500 stands for zero in the data rows.
Some points, one per row:
vec![468, 434, 438, 364, 454, 466, 457, 513, 479, 530, 481, 392, 561, 580, 514, 598, 582, 339, 587,
     415, 414, 367, 322, 550, 595, 442, 566, 476]
vec![503, 421, 647, 576, 459, 579, 386, 572, 483, 323, 554, 424, 448, 548, 635, 518, 563, 426, 549,
     475, 546, 643, 638, 575, 500, 579, 537, 496]
vec![513, 395, 573, 617, 665, 516, 665, 406, 392, 487, 312, 500, 403, 371, 561, 291, 599, 437, 442,
     531, 401, 508, 599, 493, 433, 576, 617, 496]
vec![567, 487, 689, 754, 359, 572, 661, 583, 392, 496, 382, 470, 514, 561, 689, 395, 291, 469, 731,
     504, 823, 574, 502, 329, 505, 468, 649, 562]
vec![440, 394, 462, 229, 602, 329, 460, 339, 455, 395, 491, 601, 273, 359, 516, 355, 639, 567, 478,
     650, 343, 653, 336, 491, 508, 548, 516, 458]
vec![461, 571, 717, 399, 655, 810, 632, 285, 681, 557, 526, 420, 583, 374, 688, 340, 473, 603, 458,
     399, 176, 496, 897, 576, 569, 351, 423, 684]
vec![515, 663, 620, 464, 734, 580, 461, 409, 542, 621, 651, 406, 652, 461, 455, 326, 506, 620, 389,
     479, 670, 382, 441, 433, 522, 493, 505, 684]
vec![420, 646, 591, 593, 544, 582, 410, 523, 399, 361, 660, 476, 515, 470, 532, 393, 540, 672, 338,
     329, 599, 508, 588, 542, 479, 421, 330, 605]
vec![596, 422, 631, 419, 600, 642, 405, 555, 631, 583, 536, 463, 530, 409, 549, 445, 502, 553, 396,
     546, 582, 508, 500, 485, 489, 651, 610, 414]
vec![596, 541, 427, 348, 634, 560, 431, 637, 575, 594, 445, 427, 516, 454, 470, 488, 488, 695, 470,
     654, 622, 378, 430, 501, 498, 618, 573, 412]
vec![630, 590, 443, 500, 646, 705, 367, 473, 730, 499, 556, 614, 413, 512, 485, 505, 535, 399, 254,
     607, 462, 699, 563, 463, 547, 490, 536, 423]
vec![471, 418, 481, 340, 507, 426, 516, 421, 558, 461, 443, 520, 330, 439, 524, 387, 616, 479, 666,
     602, 400, 608, 621, 553, 550, 502, 547, 495]
vec![432, 584, 528, 573, 672, 474, 686, 630, 434, 462, 624, 512, 337, 487, 484, 727, 376, 464, 455,
     457, 398, 505, 349, 365, 552, 482, 524, 408]
vec![793, 474, 628, 765, 698, 561, 789, 578, 591, 916, 436, 418, 707, 587, 563, 717, 305, 353, 646,
     347, 370, 329, 388, 444, 380, 513, 701, 425]
vec![607, 429, 320, 519, 518, 675, 296, 457, 480, 566, 327, 563, 573, 502, 549, 371, 570, 577, 251,
     512, 469, 615, 686, 522, 539, 552, 399, 477]
vec![649, 188, 334, 568, 390, 607, 540, 351, 378, 326, 263, 575, 514, 421, 673, 462, 731, 525, 239,
     334, 323, 738, 758, 697, 265, 746, 440, 547]
vec![385, 408, 477, 634, 244, 477, 565, 516, 408, 367, 328, 765, 570, 445, 347, 703, 448, 228, 110,
     173, 440, 392, 596, 435, 380, 420, 542, 278]
vec![249, 521, 391, 331, 450, 524, 783, 434, 361, 543, 392, 515, 511, 574, 388, 579, 224, 729, 520,
     432, 519, 394, 420, 338, 706, 604, 454, 504]
vec![590, 448, 335, 507, 514, 642, 352, 449, 487, 573, 361, 562, 587, 491, 521, 398, 562, 553, 293,
     491, 444, 571, 684, 515, 545, 543, 400, 491]
vec![434, 487, 454, 398, 637, 428, 639, 044, 521, 504, 360, 743, 636, 240, 589, 458, 406, 538, 248,
     505, 330, 488, 614, 264, 369, 481, 331, 545]
vec![586, 407, 515, 487, 411, 480, 505, 469, 492, 560, 459, 440, 595, 418, 593, 577, 473, 555, 388,
     488, 379, 564, 561, 598, 436, 542, 456, 615]
vec![449, 349, 469, 379, 414, 391, 463, 534, 378, 490, 587, 654, 355, 581, 296, 495, 605, 480, 529,
     370, 337, 618, 313, 509, 540, 538, 559, 416]
vec![574, 661, 680, 668, 494, 575, 565, 783, 426, 524, 584, 353, 549, 462, 383, 557, 323, 763, 209,
     506, 701, 480, 709, 566, 489, 592, 450, 560]
vec![449, 420, 347, 425, 514, 393, 575, 315, 408, 473, 291, 522, 451, 451, 551, 398, 546, 510, 501,
     606, 468, 477, 489, 517, 515, 555, 429, 438]
vec![567, 475, 632, 519, 382, 426, 518, 469, 566, 532, 450, 527, 588, 489, 501, 489, 462, 498, 567,
     437, 568, 449, 613, 559, 397, 485, 524, 474]
vec![671, 561, 451, 326, 666, 605, 402, 700, 622, 631, 436, 432, 530, 427, 451, 528, 481, 740, 443,
     712, 619, 347, 426, 510, 439, 619, 609, 378]
vec![494, 355, 377, 523, 648, 662, 326, 572, 517, 646, 469, 485, 599, 604, 488, 420, 636, 532, 720,
     339, 340, 438, 696, 419, 581, 670, 448, 379]
vec![684, 564, 530, 539, 651, 632, 426, 539, 620, 457, 551, 374, 605, 607, 557, 389, 690, 334, 712,
     558, 682, 439, 463, 465, 366, 481, 735, 581]
vec![569, 491, 595, 468, 472, 363, 439, 617, 361, 467, 451, 383, 483, 513, 610, 523, 450, 480, 605,
     606, 496, 511, 484, 489, 528, 388, 561, 444]
vec![656, 403, 613, 360, 461, 633, 600, 455, 631, 493, 484, 595, 534, 445, 545, 546, 507, 476, 558,
     463, 453, 535, 510, 457, 353, 524, 639, 476]
vec![332, 598, 491, 410, 494, 549, 405, 385, 490, 299, 622, 540, 541, 482, 509, 378, 588, 627, 494,
     398, 670, 436, 479, 475, 443, 469, 389, 610]
vec![482, 546, 297, 562, 661, 518, 357, 642, 533, 505, 514, 517, 559, 520, 420, 526, 592, 377, 486,
     470, 437, 356, 449, 359, 471, 485, 554, 374]
vec![394, 430, 525, 615, 301, 461, 478, 528, 422, 395, 382, 703, 583, 475, 380, 700, 443, 282, 154,
     217, 433, 404, 615, 464, 413, 417, 514, 288]
vec![439, 415, 355, 681, 563, 549, 303, 584, 556, 611, 483, 646, 513, 604, 407, 623, 556, 415, 598,
     405, 248, 460, 584, 485, 482, 560, 390, 270]
vec![410, 403, 572, 619, 613, 542, 539, 417, 437, 393, 373, 509, 368, 475, 556, 270, 691, 378, 748,
     519, 497, 495, 747, 438, 468, 521, 545, 425]
vec![487, 642, 368, 505, 628, 448, 546, 560, 453, 340, 474, 517, 398, 463, 532, 664, 479, 501, 425,
     669, 571, 413, 349, 465, 400, 442, 491, 369]
vec![521, 564, 394, 594, 372, 463, 430, 289, 567, 605, 413, 643, 571, 587, 501, 306, 429, 457, 496,
     493, 545, 588, 676, 459, 555, 323, 335, 447]
vec![352, 531, 744, 475, 389, 582, 470, 552, 525, 300, 617, 536, 466, 412, 654, 625, 340, 576, 531,
     463, 337, 551, 699, 488, 503, 414, 322, 419]
vec![658, 397, 577, 578, 453, 168, 244, 544, 703, 614, 532, 479, 584, 486, 667, 412, 442, 494, 775,
     609, 757, 597, 606, 488, 382, 597, 608, 451]
vec![452, 478, 487, 433, 599, 459, 594, 237, 509, 501, 440, 652, 560, 318, 579, 464, 435, 532, 350,
     496, 387, 510, 572, 345, 427, 492, 403, 526]
vec![486, 541, 534, 731, 538, 330, 545, 597, 326, 726, 446, 372, 591, 658, 436, 663, 392, 378, 705,
     505, 247, 305, 478, 575, 593, 394, 370, 374]
vec![549, 532, 443, 531, 368, 267, 615, 502, 472, 471, 311, 520, 285, 518, 754, 425, 318, 455, 675,
     645, 559, 651, 418, 503, 558, 208, 648, 424]
vec![547, 673, 385, 480, 639, 555, 595, 412, 715, 549, 570, 444, 503, 522, 497, 508, 519, 449, 573,
     634, 523, 489, 553, 503, 524, 394, 529, 671]
vec![510, 628, 416, 333, 667, 462, 520, 557, 518, 525, 592, 614, 594, 548, 217, 811, 516, 292, 496,
     513, 238, 229, 322, 308, 436, 360, 516, 278]
vec![469, 271, 385, 643, 601, 437, 275, 556, 479, 559, 535, 508, 539, 487, 518, 444, 726, 412, 506,
     288, 525, 426, 268, 547, 391, 756, 547, 393]
vec![233, 501, 352, 307, 443, 512, 833, 404, 348, 552, 367, 523, 497, 557, 374, 588, 230, 756, 491,
     403, 503, 377, 457, 339, 693, 597, 429, 455]
vec![526, 585, 203, 615, 757, 503, 254, 747, 524, 498, 504, 525, 594, 563, 376, 557, 670, 255, 502,
     510, 413, 263, 387, 295, 437, 460, 616, 285]
vec![605, 386, 569, 355, 555, 333, 171, 514, 462, 764, 380, 400, 664, 365, 367, 463, 521, 574, 231,
     798, 517, 398, 420, 611, 547, 710, 511, 477]
vec![301, 603, 414, 655, 441, 406, 601, 604, 441, 412, 534, 672, 391, 495, 351, 795, 296, 508, 297,
     445, 545, 469, 443, 411, 513, 515, 389, 341]
vec![544, 472, 560, 350, 462, 517, 607, 487, 537, 470, 517, 463, 479, 478, 475, 496, 508, 582, 523,
     507, 589, 492, 453, 563, 472, 577, 572, 532]
vec![634, 455, 529, 563, 627, 633, 646, 537, 695, 613, 579, 490, 432, 383, 588, 533, 473, 569, 535,
     574, 490, 605, 450, 491, 422, 670, 585, 627]
vec![350, 589, 528, 449, 621, 501, 579, 491, 704, 410, 657, 483, 397, 419, 435, 538, 502, 714, 596,
     578, 595, 468, 547, 523, 396, 690, 472, 574]
vec![412, 724, 557, 692, 560, 425, 616, 594, 510, 467, 676, 224, 451, 564, 553, 568, 436, 576, 722,
     628, 507, 483, 664, 619, 558, 411, 362, 728]
vec![573, 361, 681, 543, 253, 405, 577, 316, 549, 471, 437, 604, 513, 465, 552, 539, 565, 426, 550,
     370, 360, 614, 586, 737, 317, 450, 494, 643]
vec![603, 401, 903, 349, 340, 495, 867, 255, 656, 494, 359, 457, 539, 501, 562, 486, 411, 324, 671,
     454, 648, 505, 584, 531, 443, 529, 762, 548]
vec![640, 448, 521, 569, 601, 652, 647, 565, 694, 617, 574, 476, 442, 378, 584, 528, 476, 586, 526,
     555, 504, 613, 447, 499, 430, 697, 592, 648]
vec![428, 563, 440, 410, 562, 494, 657, 411, 514, 414, 477, 485, 400, 528, 416, 491, 556, 521, 562,
     579, 457, 472, 588, 545, 511, 499, 477, 490]
vec![411, 560, 867, 567, 259, 449, 393, 663, 412, 428, 651, 490, 371, 556, 319, 389, 495, 554, 598,
     528, 430, 576, 670, 690, 598, 388, 382, 490]
vec![443, 458, 477, 421, 611, 458, 629, 175, 532, 515, 437, 687, 562, 275, 583, 442, 417, 534, 290,
     489, 367, 530, 570, 303, 411, 506, 391, 514]
vec![608, 507, 530, 550, 460, 677, 391, 758, 439, 713, 582, 373, 572, 687, 480, 534, 464, 453, 682,
     451, 358, 457, 311, 508, 676, 390, 532, 492]
vec![550, 475, 392, 644, 699, 549, 439, 611, 672, 498, 579, 557, 504, 415, 635, 688, 543, 315, 426,
     365, 298, 503, 491, 398, 403, 521, 572, 409]
vec![628, 418, 532, 380, 381, 417, 310, 648, 274, 306, 445, 405, 553, 479, 704, 459, 567, 462, 471,
     516, 611, 515, 319, 501, 431, 392, 618, 456]
vec![595, 429, 519, 397, 496, 563, 582, 628, 455, 634, 531, 376, 705, 493, 565, 503, 442, 489, 675,
     382, 374, 357, 398, 342, 528, 484, 590, 538]
vec![540, 529, 435, 515, 418, 318, 590, 497, 477, 477, 362, 526, 331, 511, 671, 458, 376, 459, 625,
     638, 548, 598, 461, 515, 536, 270, 614, 435]
vec![581, 427, 551, 529, 444, 265, 308, 494, 670, 559, 514, 504, 575, 471, 636, 397, 449, 535, 699,
     563, 685, 561, 545, 461, 390, 573, 561, 439]
vec![326, 787, 345, 171, 630, 210, 798, 521, 525, 381, 624, 232, 241, 544, 379, 839, 323, 826, 610,
     896, 488, 462, 569, 631, 640, 502, 312, 501]
vec![562, 514, 612, 420, 420, 487, 491, 619, 404, 476, 530, 411, 474, 541, 498, 430, 476, 602, 543,
     527, 529, 533, 521, 568, 537, 436, 523, 469]
vec![506, 406, 555, 533, 488, 280, 328, 558, 496, 594, 443, 430, 530, 368, 578, 538, 418, 536, 446,
     722, 476, 494, 433, 550, 464, 611, 494, 451]
vec![617, 474, 909, 999, 226, 652, 870, 613, 216, 477, 283, 499, 588, 577, 899, 299, 023, 486, 894,
     484, 999, 608, 475, 167, 399, 370, 767, 614]
vec![356, 410, 668, 754, 561, 358, 665, 451, 522, 767, 500, 439, 509, 585, 292, 353, 525, 412, 760,
     315, 693, 391, 520, 441, 566, 685, 671, 640]
vec![627, 449, 515, 572, 597, 615, 641, 548, 669, 602, 555, 469, 439, 389, 575, 523, 493, 535, 534,
     570, 497, 588, 450, 504, 441, 685, 577, 627]
vec![310, 635, 566, 419, 538, 632, 829, 320, 590, 257, 751, 599, 446, 357, 580, 665, 309, 769, 348,
     416, 536, 618, 425, 412, 398, 628, 329, 719]
vec![571, 457, 362, 515, 518, 620, 325, 475, 479, 527, 377, 539, 567, 497, 563, 416, 536, 571, 333,
     509, 491, 583, 650, 486, 524, 539, 423, 473]
vec![515, 482, 459, 502, 417, 425, 419, 507, 467, 515, 313, 587, 586, 380, 615, 499, 321, 597, 320,
     585, 549, 446, 448, 426, 420, 483, 460, 333]
vec![806, 464, 633, 612, 516, 825, 479, 557, 569, 462, 529, 431, 525, 532, 629, 516, 596, 340, 119,
     354, 665, 676, 449, 659, 446, 543, 697, 558]
vec![434, 459, 331, 475, 536, 503, 569, 702, 581, 426, 409, 549, 494, 555, 358, 737, 422, 592, 548,
     448, 706, 377, 550, 344, 418, 822, 636, 284]
24 more points follow, each with its number after it:
vec![721, 371, 673, 286, 432, 689, 665, 453, 661, 464, 460, 605, 560, 423, 540, 575, 545, 454, 591,
     419, 438, 516, 517, 454, 296, 539, 697, 496] 0
vec![592, 423, 160, 467, 643, 601, 469, 420, 558, 408, 365, 473, 628, 439, 702, 656, 545, 378, 472,
     747, 450, 505, 452, 329, 396, 695, 464, 477] 1
vec![527, 250, 701, 872, 049, 349, 000, 467, 356, 532, 373, 697, 459, 679, 046, 326, 925, 051, 277,
     532, 748, 668, 610, 876, 498, 589, 434, 412] 2
vec![430, 452, 610, 602, 443, 550, 408, 507, 421, 499, 557, 545, 399, 393, 616, 350, 523, 500, 528,
     516, 183, 682, 718, 530, 587, 326, 351, 596] 3
vec![374, 674, 320, 264, 599, 318, 610, 423, 342, 387, 519, 341, 424, 478, 338, 484, 594, 530, 345,
     698, 309, 417, 647, 581, 616, 308, 385, 581] 4
vec![366, 557, 505, 655, 532, 588, 440, 687, 526, 231, 707, 303, 379, 550, 750, 564, 553, 584, 794,
     541, 502, 567, 582, 634, 412, 506, 452, 594] 5
vec![691, 514, 330, 445, 492, 611, 601, 445, 666, 505, 474, 507, 691, 482, 765, 622, 344, 626, 534,
     459, 400, 580, 712, 427, 350, 485, 399, 495] 6
vec![530, 412, 322, 413, 382, 463, 536, 376, 545, 380, 475, 552, 512, 509, 556, 524, 557, 535, 452,
     444, 474, 649, 596, 561, 429, 596, 431, 557] 7
vec![214, 690, 326, 784, 373, 326, 647, 672, 384, 362, 525, 791, 349, 530, 236, 951, 159, 475, 102,
     398, 571, 467, 367, 322, 514, 500, 321, 203] 8
vec![454, 537, 639, 697, 681, 586, 637, 419, 507, 297, 519, 571, 351, 431, 543, 163, 623, 548, 442,
     342, 798, 592, 718, 413, 368, 597, 623, 510] 9
vec![601, 446, 334, 400, 406, 522, 427, 404, 483, 523, 308, 508, 555, 572, 427, 540, 579, 400, 374,
     658, 579, 502, 431, 572, 528, 545, 516, 469] 10
vec![613, 516, 534, 497, 567, 380, 405, 525, 531, 497, 456, 575, 410, 431, 421, 491, 594, 410, 283,
     529, 546, 556, 598, 529, 433, 418, 619, 399] 11
vec![584, 519, 616, 468, 459, 345, 440, 652, 323, 471, 450, 367, 472, 515, 619, 532, 420, 500, 574,
     618, 514, 516, 489, 521, 555, 345, 568, 450] 12
vec![534, 666, 417, 494, 602, 587, 597, 414, 728, 544, 587, 454, 492, 514, 477, 480, 533, 431, 583,
     624, 536, 481, 551, 504, 516, 404, 511, 653] 13
vec![489, 476, 467, 567, 668, 502, 475, 592, 434, 571, 551, 447, 481, 520, 403, 485, 584, 433, 499,
     472, 343, 480, 524, 432, 556, 554, 519, 486] 14
vec![321, 518, 777, 444, 376, 628, 449, 550, 530, 297, 602, 547, 463, 379, 675, 619, 309, 602, 516,
     487, 364, 555, 681, 456, 525, 426, 337, 409] 15
vec![536, 518, 537, 722, 387, 360, 490, 560, 522, 597, 412, 519, 457, 522, 460, 682, 326, 348, 484,
     777, 434, 553, 467, 543, 508, 489, 451, 404] 16
vec![266, 394, 465, 526, 437, 335, 430, 498, 310, 443, 553, 490, 483, 531, 299, 370, 695, 545, 424,
     124, 820, 399, 386, 531, 580, 704, 515, 612] 17
vec![503, 503, 553, 420, 492, 674, 476, 386, 612, 414, 530, 559, 515, 494, 559, 471, 549, 403, 455,
     475, 546, 538, 512, 485, 491, 446, 548, 520] 18
vec![447, 414, 444, 336, 451, 461, 440, 498, 486, 549, 460, 403, 545, 586, 505, 579, 595, 327, 637,
     411, 378, 356, 293, 572, 621, 436, 586, 476] 19
vec![510, 627, 564, 518, 597, 606, 493, 752, 476, 444, 572, 531, 459, 618, 363, 717, 483, 395, 525,
     395, 553, 366, 430, 373, 511, 399, 638, 292] 20
vec![473, 536, 540, 704, 544, 338, 564, 558, 362, 737, 473, 389, 574, 646, 415, 647, 402, 357, 713,
     498, 278, 310, 467, 541, 599, 382, 384, 389] 21
vec![585, 623, 512, 453, 473, 618, 603, 588, 789, 552, 477, 550, 490, 497, 422, 748, 392, 543, 634,
     693, 500, 421, 556, 514, 372, 489, 568, 476] 22
vec![625, 426, 411, 317, 557, 513, 439, 430, 453, 496, 326, 453, 653, 518, 531, 504, 578, 495, 533,
     600, 549, 368, 496, 471, 392, 557, 576, 410] 23
Which three of these numbered points are nearest to each point below by angle, seen from the average point of the first points? Their numbers follow each, nearest first.
vec![423, 426, 471, 601, 340, 488, 539, 531, 434, 417, 397, 674, 538, 449, 388, 666, 482, 289, 222,
     266, 424, 415, 568, 461, 430, 438, 530, 351] > 8 2 11
vec![739, 414, 615, 373, 494, 522, 601, 721, 621, 559, 404, 536, 310, 468, 472, 728, 376, 623, 512,
     676, 313, 690, 730, 559, 458, 595, 636, 286] > 22 0 16
vec![617, 421, 525, 392, 406, 467, 368, 576, 336, 377, 446, 427, 550, 476, 655, 439, 547, 474, 443,
     511, 561, 547, 381, 495, 466, 432, 596, 500] > 12 23 10
vec![471, 550, 586, 381, 430, 578, 408, 536, 296, 380, 544, 359, 568, 557, 612, 223, 516, 575, 645,
     501, 651, 484, 483, 395, 625, 361, 465, 543] > 12 5 17
vec![519, 503, 535, 405, 499, 681, 484, 385, 605, 415, 525, 562, 519, 505, 545, 465, 555, 428, 485,
     487, 521, 532, 506, 480, 491, 486, 516, 504] > 18 0 13
vec![514, 444, 703, 406, 421, 510, 680, 361, 564, 490, 456, 490, 506, 477, 539, 508, 441, 427, 574,
     498, 588, 494, 499, 513, 475, 516, 636, 533] > 0 18 22
vec![519, 591, 539, 521, 572, 569, 476, 699, 481, 465, 551, 507, 478, 604, 397, 671, 487, 430, 527,
     429, 549, 401, 454, 418, 515, 436, 600, 350] > 20 8 14
vec![522, 390, 381, 602, 497, 556, 475, 552, 664, 527, 341, 408, 545, 529, 714, 543, 481, 401, 972,
     752, 498, 417, 590, 429, 419, 623, 532, 380] > 1 22 5
vec![345, 436, 483, 532, 475, 390, 462, 493, 379, 495, 541, 488, 505, 528, 377, 426, 602, 526, 449,
     283, 678, 447, 415, 509, 559, 623, 518, 584] > 17 2 9
vec![486, 679, 507, 485, 464, 509, 433, 614, 520, 246, 728, 340, 478, 534, 604, 673, 579, 473, 600,
     527, 515, 493, 513, 609, 454, 339, 360, 616] > 5 15 13
vec![495, 466, 467, 573, 711, 493, 503, 599, 409, 609, 567, 445, 476, 513, 363, 497, 592, 432, 475,
     452, 303, 480, 551, 422, 586, 582, 520, 493] > 14 21 4
vec![396, 428, 520, 442, 405, 554, 422, 455, 490, 465, 348, 567, 549, 414, 490, 510, 443, 577, 498,
     638, 439, 437, 632, 456, 500, 614, 343, 387] > 15 23 10
vec![311, 542, 236, 299, 535, 478, 704, 277, 486, 337, 494, 684, 514, 593, 336, 633, 624, 224, 629,
     376, 349, 277, 173, 310, 433, 347, 569, 441] > 19 20 4
vec![485, 541, 520, 649, 510, 357, 531, 588, 386, 694, 454, 389, 568, 621, 440, 640, 406, 380, 679,
     515, 320, 330, 476, 509, 603, 390, 398, 379] > 21 16 19
vec![507, 540, 478, 540, 468, 540, 393, 394, 449, 501, 542, 523, 570, 485, 666, 539, 460, 443, 482,
     539, 406, 561, 457, 490, 553, 330, 311, 591] > 3 15 18
vec![556, 553, 676, 459, 530, 403, 307, 558, 529, 472, 585, 564, 506, 372, 508, 556, 538, 488, 350,
     471, 432, 457, 455, 545, 370, 334, 519, 439] > 11 12 15
vec![660, 529, 431, 271, 676, 601, 435, 710, 603, 655, 426, 423, 527, 414, 429, 477, 482, 791, 476,
     714, 634, 308, 429, 494, 447, 646, 626, 329] > 23 22 10
vec![478, 483, 599, 816, 470, 373, 548, 469, 451, 699, 563, 526, 545, 531, 444, 588, 459, 301, 504,
     372, 260, 478, 436, 579, 504, 404, 400, 557] > 21 16 14
vec![549, 324, 636, 793, 235, 346, 055, 432, 412, 557, 376, 665, 458, 599, 198, 367, 817, 160, 298,
     579, 699, 643, 555, 762, 491, 597, 463, 445] > 2 11 10
vec![698, 415, 529, 590, 604, 697, 716, 592, 735, 646, 566, 490, 422, 336, 612, 527, 437, 605, 517,
     576, 486, 659, 443, 506, 422, 777, 642, 683] > 0 22 6
vec![648, 509, 382, 460, 504, 592, 530, 463, 622, 514, 477, 504, 629, 504, 685, 573, 409, 569, 546,
     508, 448, 548, 646, 459, 415, 483, 444, 489] > 6 1 7
vec![630, 631, 418, 565, 620, 442, 450, 529, 461, 312, 464, 326, 507, 588, 567, 632, 660, 172, 377,
     617, 603, 440, 505, 594, 425, 328, 621, 449] > 11 10 20
vec![478, 494, 594, 419, 284, 294, 356, 477, 384, 510, 384, 517, 526, 514, 512, 555, 396, 581, 481,
     586, 419, 509, 555, 651, 538, 349, 385, 453] > 12 16 3
vec![586, 349, 227, 343, 306, 426, 584, 293, 596, 337, 455, 575, 515, 511, 586, 584, 553, 552, 408,
     445, 458, 767, 657, 584, 379, 658, 397, 566] > 7 6 10
vec![661, 518, 604, 481, 338, 795, 343, 355, 540, 805, 377, 520, 899, 553, 606, 382, 351, 480, 598,
     531, 489, 405, 651, 360, 586, 269, 353, 610] > 6 18 3
vec![547, 760, 537, 510, 775, 477, 679, 448, 403, 497, 600, 429, 394, 442, 368, 393, 466, 544, 201,
     660, 307, 617, 796, 425, 617, 296, 406, 617] > 4 3 13
vec![400, 416, 528, 462, 430, 549, 419, 451, 494, 484, 352, 560, 555, 406, 509, 528, 427, 571, 486,
     634, 438, 428, 628, 455, 496, 625, 351, 375] > 15 1 23
vec![496, 438, 626, 475, 459, 551, 432, 452, 604, 671, 469, 716, 596, 396, 355, 442, 463, 449, 287,
     293, 383, 441, 574, 428, 518, 476, 529, 407] > 11 2 18
vec![566, 486, 609, 514, 381, 307, 506, 458, 660, 500, 660, 547, 587, 348, 790, 625, 322, 683, 614,
     392, 258, 593, 636, 617, 276, 370, 311, 527] > 6 15 3
vec![547, 495, 434, 394, 652, 397, 715, 442, 455, 371, 462, 343, 468, 474, 566, 453, 601, 521, 550,
     547, 628, 439, 450, 527, 382, 604, 666, 556] > 23 9 4
vec![659, 403, 364, 397, 446, 709, 299, 514, 586, 531, 504, 443, 583, 578, 626, 579, 583, 495, 622,
     635, 412, 651, 516, 513, 558, 603, 385, 554] > 1 10 6
vec![435, 390, 647, 463, 464, 591, 433, 394, 628, 711, 471, 815, 605, 341, 315, 404, 450, 423, 156,
     167, 354, 438, 614, 367, 534, 464, 566, 389] > 11 18 2
vec![477, 522, 533, 677, 530, 350, 561, 581, 339, 724, 434, 379, 585, 614, 452, 634, 378, 368, 679,
     507, 299, 304, 468, 507, 613, 398, 408, 378] > 21 16 19
vec![141, 346, 483, 588, 446, 237, 406, 516, 235, 494, 594, 446, 510, 542, 227, 367, 724, 578, 357,
     000, 884, 363, 338, 570, 610, 787, 559, 681] > 17 2 9
vec![540, 711, 399, 498, 634, 577, 635, 412, 762, 550, 600, 439, 490, 521, 481, 495, 517, 428, 601,
     651, 519, 478, 557, 507, 506, 376, 529, 689] > 13 22 18
vec![716, 478, 615, 713, 646, 536, 700, 554, 566, 830, 456, 433, 638, 550, 552, 612, 355, 394, 608,
     392, 410, 380, 428, 459, 428, 504, 632, 434] > 21 20 22
vec![672, 517, 422, 263, 653, 374, 470, 482, 438, 486, 391, 499, 532, 346, 607, 438, 542, 572, 251,
     548, 417, 471, 464, 496, 415, 357, 631, 446] > 11 23 4
vec![353, 264, 374, 551, 152, 023, 241, 390, 665, 295, 589, 603, 344, 450, 656, 471, 612, 526, 836,
     535, 491, 773, 700, 734, 302, 631, 307, 479] > 7 5 2
vec![590, 521, 547, 771, 314, 360, 479, 571, 585, 667, 373, 568, 445, 520, 467, 745, 239, 294, 487,
     882, 420, 612, 466, 558, 519, 454, 458, 401] > 16 21 22
vec![665, 425, 371, 399, 401, 672, 309, 713, 690, 427, 480, 575, 427, 557, 360, 633, 633, 512, 448,
     680, 859, 545, 178, 547, 375, 810, 718, 396] > 10 23 22
vec![375, 735, 309, 235, 626, 280, 642, 358, 325, 401, 511, 317, 421, 500, 268, 474, 607, 524, 308,
     746, 260, 398, 638, 605, 643, 263, 327, 586] > 4 13 14
vec![496, 600, 564, 340, 499, 602, 434, 390, 481, 382, 456, 502, 595, 507, 577, 438, 541, 467, 411,
     418, 594, 367, 462, 504, 509, 301, 494, 455] > 18 23 19
vec![502, 503, 345, 595, 453, 583, 360, 433, 396, 390, 579, 698, 647, 588, 632, 670, 464, 359, 356,
     218, 419, 595, 367, 301, 469, 356, 349, 460] > 8 18 7
vec![481, 570, 488, 330, 394, 606, 378, 568, 641, 257, 671, 566, 324, 651, 450, 667, 612, 501, 741,
     571, 585, 598, 449, 569, 484, 468, 436, 385] > 5 22 18
vec![477, 495, 570, 591, 613, 562, 599, 451, 483, 373, 503, 530, 426, 445, 552, 296, 582, 563, 484,
     373, 655, 538, 679, 458, 409, 567, 554, 482] > 9 17 18
vec![463, 548, 644, 664, 475, 456, 576, 514, 466, 402, 359, 553, 349, 393, 563, 448, 507, 385, 475,
     579, 304, 483, 646, 582, 419, 262, 504, 390] > 3 11 16
vec![526, 418, 438, 433, 464, 504, 539, 614, 518, 330, 424, 467, 423, 438, 775, 555, 415, 591, 650,
     569, 492, 602, 561, 431, 432, 546, 578, 431] > 5 6 15
vec![469, 622, 570, 317, 482, 640, 442, 364, 466, 330, 442, 525, 593, 482, 591, 397, 539, 461, 348,
     407, 634, 328, 471, 540, 510, 259, 498, 442] > 18 23 4
vec![597, 547, 571, 574, 574, 599, 461, 567, 518, 453, 562, 560, 480, 475, 485, 544, 568, 527, 476,
     479, 503, 533, 589, 493, 376, 476, 481, 499] > 11 9 5
vec![274, 493, 389, 340, 443, 495, 736, 434, 382, 506, 393, 533, 492, 549, 413, 563, 287, 718, 499,
     426, 510, 425, 446, 386, 653, 603, 458, 493] > 8 17 4
vec![839, 470, 618, 813, 751, 558, 837, 576, 596, 981, 415, 443, 756, 609, 591, 776, 246, 361, 700,
     307, 316, 289, 361, 410, 331, 524, 711, 395] > 21 22 20
vec![562, 304, 546, 472, 529, 408, 462, 475, 534, 656, 566, 368, 484, 555, 443, 495, 712, 267, 574,
     384, 378, 585, 402, 613, 625, 615, 667, 666] > 19 14 2
vec![525, 395, 634, 576, 304, 431, 574, 340, 543, 471, 445, 600, 512, 474, 531, 537, 556, 424, 550,
     383, 385, 569, 614, 693, 327, 440, 489, 607] > 7 2 3
vec![360, 393, 680, 774, 577, 311, 694, 466, 498, 806, 471, 428, 482, 605, 259, 305, 522, 421, 783,
     287, 739, 385, 516, 458, 620, 743, 711, 625] > 17 9 21
vec![477, 485, 293, 547, 395, 539, 721, 446, 407, 414, 387, 446, 586, 679, 376, 583, 639, 395, 453,
     213, 651, 422, 561, 590, 474, 548, 611, 681] > 17 7 10
